rotation ticks, each row followed by its count of ticks:
The counts run from 0 to 569.
[-3.47 -0.82  1.87  1.78 -0.39  1.87 -1.48  3.20  0.70  2.61 -3.86  0.32
 -0.06 -0.76 -2.04 -2.83 -1.03  3.66  0.89  2.26 -1.86 -1.66  0.64 -3.73
  0.09 -1.27 -0.95  0.24  1.56  0.14  0.56 -1.96 -0.51 -0.60  1.45  0.44
 -2.27 -2.30] -> 525
[-2.88  0.64  2.48 -0.92  1.21  0.10 -2.79  2.00 -1.35  0.19 -1.43  2.32
  1.37 -2.63  0.65 -0.04  0.25  0.98  2.16  1.70 -2.12 -0.53  1.40 -0.61
 -0.49 -3.91 -1.04 -0.42 -0.62  0.27 -1.54  1.26 -0.23  0.53  5.11 -4.53
 -1.98 -1.29] -> 312
[-1.96 -0.53 -1.22 -1.96  1.47 -2.02 -1.56  1.80 -3.30  3.60  1.13  0.95
  2.19 -1.31  0.04 -0.33  0.47  0.25 -1.06  1.23  2.41  3.27 -2.34 -0.62
  1.17 -3.60  0.09 -1.60  1.01 -2.33 -2.10  0.08  3.04  2.15  2.00 -0.42
 -1.55  2.89] -> 477
[-0.48 -3.87 -2.16  1.50  0.08 -2.23  0.36  1.90 -0.96  3.97 -3.40 -0.04
  1.82 -1.30 -2.44 -1.64 -1.75  2.93  1.11  0.95  0.02  2.71 -1.11 -3.80
  0.74 -2.09  0.29 -2.14  0.84 -0.21 -0.48  0.38  1.02  1.62  0.66  2.01
  0.32 -1.81] -> 272
[ 5.42 -0.01 -0.16 -1.29 -2.22 -0.42 -2.21 -2.17 -2.92 -3.34  0.77 -1.95
  1.74 -0.51  1.21 -0.21  0.69 -0.58  0.28  0.58 -0.90  1.55 -1.31  2.10
 -2.04 -0.62  3.55  0.29 -0.73  3.60 -1.49  3.01 -1.16  1.37 -0.25 -0.59
  3.44 -0.11] -> 195
[ 0.33 -0.26  0.00 -1.47  1.22 -0.57  0.56  1.25 -0.72  1.74  2.99 -0.93
 -0.84  1.31 -0.99 -2.98 -1.33  2.61 -1.63 -2.39  3.40  0.45 -3.85  1.10
 -1.86  0.67  4.10 -1.40  2.07 -2.22  3.05 -0.12  0.20  1.88 -2.11  2.54
 -1.11  2.94] -> 9
[-4.08  0.91  3.45  1.39  1.54  2.91  0.50  2.12  1.81  1.10 -1.34 -0.30
 -2.59 -0.21  0.85 -3.36  1.18  0.91 -2.50  0.35  0.27 -1.26 -0.88  1.38
 -2.07  0.41 -0.97  0.82  0.58  0.05  2.17 -3.14 -1.91 -3.76 -2.11 -1.28
 -1.85  1.60] -> 151
[-0.90 -3.79 -0.33  0.41  3.28 -3.09  1.83  0.67 -0.49  4.42 -0.94  1.59
  1.08 -0.80  0.80 -1.22 -0.02  0.56 -0.31 -3.53  2.71  2.36 -1.69 -0.35
 -1.13 -1.31  1.92 -3.17 -1.68 -1.04  1.82  1.84  0.14  2.06 -1.19 -0.44
  0.96  2.85] -> 246
[-3.03  0.11  0.11  1.59 -2.69  0.22 -0.06  4.50 -1.59 -1.81 -2.34  0.62
 -0.67 -0.69  2.24  0.42 -1.35  1.86  0.25  4.25 -3.13  2.10  2.00 -0.52
  0.49 -0.63 -2.09  0.93  1.30  1.58 -1.19 -0.67 -0.67 -1.11  2.27 -1.73
 -2.29 -4.30] -> 114
[ 0.84 -1.18  2.49 -5.35 -0.83 -0.63  0.40 -2.89 -0.20  1.08 -1.77 -1.84
  0.48 -0.18  1.67  0.34  3.07 -0.09  2.54  3.07  0.35 -1.72 -0.55  0.27
 -5.62  0.84 -1.50  2.16  1.19  1.96  0.34  1.11 -0.17 -2.25 -0.36 -0.58
  0.63  1.71] -> 134
[ 3.64  0.23 -2.27  0.06 -0.92  0.62 -2.38  2.85 -2.97  0.61 -0.03 -1.22
 -0.83 -3.81  0.47 -2.38  1.79  1.94 -1.90 -0.53 -0.10  0.47 -0.87  5.55
  0.07 -2.03 -0.23  1.29  2.62  0.66 -1.82 -1.48 -0.37 -1.96  1.00 -0.20
  1.73  2.88] -> 391
[ 0.39  1.20  2.53  3.49 -0.40 -0.78 -1.11 -0.96 -2.69 -3.30  2.38  0.34
 -2.15 -1.27  2.08 -0.27 -0.54  0.57 -1.95 -3.69 -0.36 -0.95  1.07  3.65
 -0.97 -2.03  1.70  0.09 -0.20  3.94  0.91  0.25 -3.05 -0.60  1.57 -2.52
  0.47 -2.09] -> 401
[-3.15  0.93 -0.33  1.55  0.83  1.90  1.70  4.73  1.30  2.00 -3.56 -0.60
 -3.06 -0.51  2.19 -0.93 -1.28  2.12 -1.57  0.80 -2.09  0.50 -1.36  2.04
 -0.41  1.21 -1.82  0.46  0.88 -0.80  1.85 -3.44 -0.21 -3.16 -0.83 -0.56
 -2.55  1.27] -> 555
[-0.01 -0.50  1.05  0.10 -0.92  2.75 -1.10  5.94  1.81 -1.96 -2.89  1.29
 -0.82 -1.36  0.76 -2.70 -0.91  3.45  2.05  0.45 -3.52 -2.12  1.54  0.80
 -2.15  1.62  0.82  2.26  1.31 -0.64  2.45  0.26 -2.23 -0.83  0.29 -1.11
 -1.32 -1.21] -> 145
[ 2.42 -0.61 -1.30 -2.32 -1.86  1.41  0.52  2.79  1.35  1.79 -4.03 -2.09
 -0.27 -1.91 -0.61 -3.26 -0.09  2.66  0.53  4.30 -1.71  1.63 -2.59  0.28
 -2.85  2.13  0.11  1.55  2.41 -0.69 -0.31 -0.50 -0.30 -2.30 -1.63  1.80
  1.32  2.55] -> 358
[-0.56 -3.01 -2.07 -3.03 -0.16 -3.60  1.32  2.96 -2.37  0.37 -0.53  2.07
  1.67  0.59  3.43  1.97 -1.07  1.74  2.85  0.45  0.37  2.29  0.10 -0.27
 -2.14  0.31  1.22 -1.02  0.94 -1.89  0.69  2.18  1.58  3.17  1.26  0.05
 -2.28  0.19] -> 484
[-0.17  2.01  0.89  0.72 -1.19  2.01 -1.94  2.00 -0.11 -3.61 -4.04 -0.80
  0.41 -0.67  2.15  0.42 -1.74 -1.05  1.84  3.53 -5.13  1.65 -0.51  0.71
 -0.29 -0.40  0.81  0.45 -2.41  1.76 -1.50  1.21 -1.56 -0.46  1.85 -3.95
  0.06 -2.03] -> 344
[ 0.66 -2.47  1.46 -1.20 -1.63 -0.64  1.84 -2.07 -0.74  1.65 -1.11 -1.60
 -1.94 -1.70  1.52 -1.31  3.19  1.11 -0.63  1.85  1.33 -0.79  1.11  1.24
 -4.52 -0.05 -2.14  2.23  2.26  3.88  0.01 -0.22 -1.50 -4.37 -1.69 -0.24
  2.08  0.82] -> 363
[ 4.22  1.70  0.35  0.10 -2.39 -0.20 -1.98  0.40 -2.67 -3.99  0.16 -1.43
 -1.79 -1.06  0.95 -0.03 -2.49  1.60  1.21 -1.06 -2.96 -1.35  0.48  4.88
 -2.70 -0.43  2.39  1.26  1.56  2.72  1.64  1.11 -1.95  0.01  2.43 -0.64
 -0.37 -1.27] -> 171
[ 3.70  2.64  1.28 -1.67  1.57  1.80 -2.54 -2.57 -0.93  1.03 -0.58 -4.46
 -0.30 -0.69 -2.48 -1.76 -0.23  1.45 -0.71 -0.59 -0.29 -3.14 -2.92  2.62
 -2.74 -0.54  2.47  0.46  1.72  1.53  0.71 -1.57 -0.81 -1.50 -0.02  0.85
  1.30  2.43] -> 385
[ 3.34 -1.88 -2.60 -1.66 -0.37 -1.71  1.78 -1.51 -2.04  0.58  0.65 -3.00
 -0.19  0.90  2.87 -0.50  1.25 -0.32 -1.91 -1.13  2.11  3.16 -2.97  2.47
 -2.90  1.26  2.37 -0.19 -0.02  0.93  0.50  0.32  1.03  0.15 -3.97  2.24
  2.09  2.88] -> 419
[-2.16  1.32 -1.54 -1.24 -0.20  0.70 -0.56  3.34 -1.38  2.92 -2.48 -2.44
 -1.54 -1.57 -0.37 -0.28 -2.00  3.05 -0.59  3.93 -2.00  1.31 -2.63  0.72
  0.43 -1.19 -1.97  0.33  3.87 -1.06 -0.80 -3.55  1.16 -2.28  1.97  0.79
 -3.59  1.29] -> 327
[ 1.28  2.06 -0.75  4.93 -0.23  1.93 -0.44  0.35 -1.65 -1.24 -2.17 -4.04
 -2.67  0.42  0.29 -1.08 -2.33  1.44 -2.67 -2.01 -3.12  0.35 -1.41  3.18
  0.45 -0.02  1.77 -0.69 -0.63  3.02  1.36 -2.21 -1.76 -1.43 -0.92  0.01
  0.31 -1.70] -> 179
[ 3.07  0.72 -1.88 -1.77 -1.84  0.72 -1.30  4.11 -1.43 -3.53 -0.32  0.07
 -0.80 -2.39  2.74 -0.98 -1.57  1.75  0.92  0.68 -3.24  1.22 -0.39  5.22
 -2.38  1.20  2.64  1.55  1.28 -0.57  1.09  1.57 -1.24  0.23  1.72 -1.66
 -0.96  1.47] -> 169
[-0.27 -0.95  1.04 -3.63 -2.51  0.21 -1.86  3.12 -0.82 -0.84  0.19  1.19
  0.29 -2.77  1.00 -2.18  2.32  1.95  1.36  4.76 -0.77  0.57  0.86  1.06
 -2.21 -0.44 -1.85  3.18  3.27  0.27 -1.88  1.02 -0.90 -2.26  1.66 -1.68
 -0.95  0.67] -> 137
[-3.60 -3.38 -0.61 -0.39  1.70 -0.41  1.09  3.61 -0.51  5.36 -3.06  1.20
 -0.16 -1.30  1.06 -0.78  2.18  1.94  0.27  1.39  1.99  0.03  0.66 -1.75
 -0.07 -1.18 -3.19  0.35  2.12 -0.87 -0.46 -2.75  1.65 -1.17 -0.45  0.23
 -1.30  1.41] -> 302
[ 2.44 -2.67  0.59 -2.46  0.55 -2.17 -1.72 -3.65 -3.49  2.26  1.97 -1.46
  2.52  0.76 -1.19 -0.39  3.22  0.56  0.27 -1.55  3.73 -1.42 -0.79 -1.39
 -2.10 -2.04  2.02 -0.26  1.88  2.11 -0.82  1.46  1.43  2.40 -0.42  1.86
  2.12  1.02] -> 449
[-4.35 -1.72  2.62 -3.24 -0.15 -0.45 -1.35  1.99  0.03 -0.31  0.91  2.25
  2.48  2.15  1.64 -0.41  0.57 -0.02  2.28  3.52  2.16  1.31  0.26 -5.38
 -2.45 -0.04  0.84  0.22  0.47 -1.60 -0.21  2.17  0.15  2.98  0.23 -1.70
 -2.35 -1.00] -> 286
[ 3.12  0.59  0.06 -2.43 -0.36  2.10 -2.54 -0.55 -0.19  1.60 -5.08 -3.04
  2.13 -1.78 -0.66 -0.22  1.74 -0.30  1.92  4.33 -3.07 -0.03 -2.15 -0.23
 -0.87 -0.64 -0.77  1.02 -0.28  1.43 -2.91 -0.35  0.93 -1.81  0.54 -1.17
  2.16  1.24] -> 131
[ 0.37  1.53  2.75  2.15 -0.30  2.90 -2.27  1.66  0.70 -1.38 -2.78 -0.51
 -1.21 -1.50 -1.23 -2.20 -1.45  3.14  1.50 -0.26 -3.26 -3.84  1.45  0.81
 -1.31 -0.80  0.22  1.60  1.20  2.39  1.85 -1.20 -2.49 -1.21  1.97 -1.10
 -0.72 -3.12] -> 147
[-3.08  2.02  0.09  2.42  2.72  2.38 -2.76  3.06 -0.98  0.28 -3.63 -0.62
  0.36  0.96  0.45  1.77 -2.61  0.18  0.66  0.22 -3.74 -0.02 -1.05 -1.92
  2.90 -2.14 -0.07 -2.13 -1.76 -1.12 -0.35 -3.12  1.74  0.81  2.49 -1.80
 -3.35 -2.55] -> 91
[ 4.26 -2.03 -1.45  1.18 -2.99 -3.18 -1.03 -1.02 -4.32 -1.01  1.50 -1.40
  0.24 -1.69 -0.68 -0.59  0.16  1.80 -0.34 -0.69  1.03  1.25  0.98  1.46
 -1.17 -2.51  2.33 -0.32  1.70  3.71 -0.81  3.19 -1.03  1.41  0.83  0.47
  2.92 -1.76] -> 424
[ 0.20 -1.36  1.98  3.99  1.06  0.29  0.15 -2.67 -1.20  2.03  0.49 -2.34
 -0.47  0.78 -2.08 -3.56  1.78  1.00 -2.99 -3.13  2.58 -1.97 -0.49 -0.71
 -0.68 -1.43  1.70 -0.86  0.34  3.22  1.25 -1.06 -1.64 -0.57 -2.91  1.59
  3.07 -1.27] -> 212
